Some points, one per row:
{ 11,   7,  20, -12,  15, -27, -16,  -4,  12,   8,  -7,   4, -10,  16,   4, -16}
{-47, -11, -13,  -5,  -4,  17,  11,   5,  -8, -56,  15, -20,  -6,  42,  28,  -5}
{ 23,  17,  28,  -6,  18,  -9, -33,  -2,  20,  16,   3,   0,   4,  15, -10, -12}
{ 44,  31,   3,   9,  -8,  56, -22,  25,  -6,  35,  15, -23,   3, -72, -82, -43}
{ 13,   5,  22,  -7,   9, -28, -21,  -3,  10,   5, -10,   6,  -6,   3,   3, -17}
{  33,   27, -127,   15,  -63,    4,  109,   14,  -26,  123,   12,  -14,   -4, -127,  -74,   13}
{  7,  -7,   3,  -4,   5,  -3,   6,   8,  -3,  -9,  -1,   5, -11, -12, -52,   0}
{ -7, -42,  16,  -7,  26,   3, -12,  10,  13, -79, -11,  31,  18,  17,  60,  32}
{ -1, -10,  21, -13,  -7, -13,   6, -29, -16,   5,  -5,   2,   3,  43,  14,  12}
{-21, -56,  34, -11,  25,  20,  -6,   0,   1, -63,  -1,  15,   3,  25,  64,  44}
{-21, -54,  18,   8,  10,  13,  -2,   3,   0, -83, -24,  19,  28,  33,  74,  43}
{ -1,  -2,   1,   5,  -4, -39,  -6, -13,   9, -15, -16,  15, -25,  23,  11, -11}
{ -1, -11,   5,  -8,  -1,   5, -12,  17,   8,   3,   7,  12, -14, -28, -65, -24}
{ 18,  -7, -13,  -1, -42,  51,   0, -16, -39,  34,  18,  -3, -12, -46, -49,  -9}
{  9,   7,  26, -13,  13, -20, -13,  -3,   8,  11,   3,  -6,  -2,  22,  -7, -19}
{-17,   9, -34,  21,  -1,  79,  11,   9, -30,  -9,  25, -55,  -7,  10,  20,  -7}
{  4,   0,  18,  -1,  16, -26, -17,  -4,  15,   3,  -8,   6,  -4,  14,   2,  -7}
Here are 12 more points, each followed by its number:
{ 27,  -4, -55,  36, -35,  72,  35,   7, -25,  23, -11,  12,  74, -84,  49,  94} 0
{ 16,  12,  23, -17,  21, -20, -23,  -1,   0,  11,   1,   4,  -7,   3, -11, -18} 1
{  9,  -2,  26, -10,   4, -22, -18,  -6,  11,   9,   5,  -1,  -4,   5,  -4,   0} 2
{ 20,  18,  34, -14,  19, -18, -18,   3,  24,  10,  -9,   3,   6,  10, -14, -22} 3
{  4,   8,  45, -31,   4, -14, -14,   0,  10,  29,  14,  -7,  15,  20,  -2, -10} 4
{ -5,  -8,  21, -11, -11, -15,  -3, -17,   2,   6,   6,  11,  -3,  23,  15,  -1} 5
{-27, -27,  37, -17, -26, -11,  15,  -1, -14,  11,  13,  -7,   6,  43,  31,  19} 6
{ 12,  10,  32, -13,   5, -20, -25,  -2,  11,   5,   7,  -1,   7,  17,  -7, -13} 7
{-18, -52,  30,  -9,  20,  16,  -4,  -1,  -7, -75, -11,  10,  35,   2,  65,  39} 8
{ -66,   78, -127,   80,    0,   51,  103,   -1,  -23,  118,   54,  -26,   71, -127,  -28,   74} 9
{  9,  13,  25, -15,  21, -23, -28,   4,  23,   6,  -4,   0,  -2,  16,  -8, -21} 10
{  3,  -4,   8, -16,  20,  -2,  -6,  21,  14,  -7,   3,   5, -15, -16, -66, -29} 11
Which three of these numbered points are nearest to each point below, looking only along the 2 directions in which the first points spread most? Their numbers follow each, nearest first.
{ 19,   3, -43,  42,  -1,  19,   8,  -4, -36,   5, -10,   9, -40, -37, -55, -12} > 11 2 1
{-25, -20, -66,  40,  -2,  81,  81,  -7, -31,  40,  -4,   3, 101, -39,  88, 116} > 0 8 6
{-55, -23, -43,  31, -15, -12,  33,   1, -11, -92, -22,  15, -50,  59,  47,   0} > 8 6 5
{ 19,  20,  27, -12,  22,   4, -29,  10,  26,  13,   3,   1,  -7,  -1, -13, -19} > 1 3 4
{ -35,    3, -127,   24, -109,  127,  127,   -7,  -55,   95,   30,  -55,    9,  -85,   33,   63} > 9 0 6
{-68,  -2, -41,  -1, -21,  -9,  39, -11, -30, -88, -15,  -3, -39,  62,  54,   2} > 8 6 5
{-37,  -4, -27,   6,  -1,   6,   7,  18,   5, -60,   4, -10, -11,  30,  20, -12} > 6 5 8
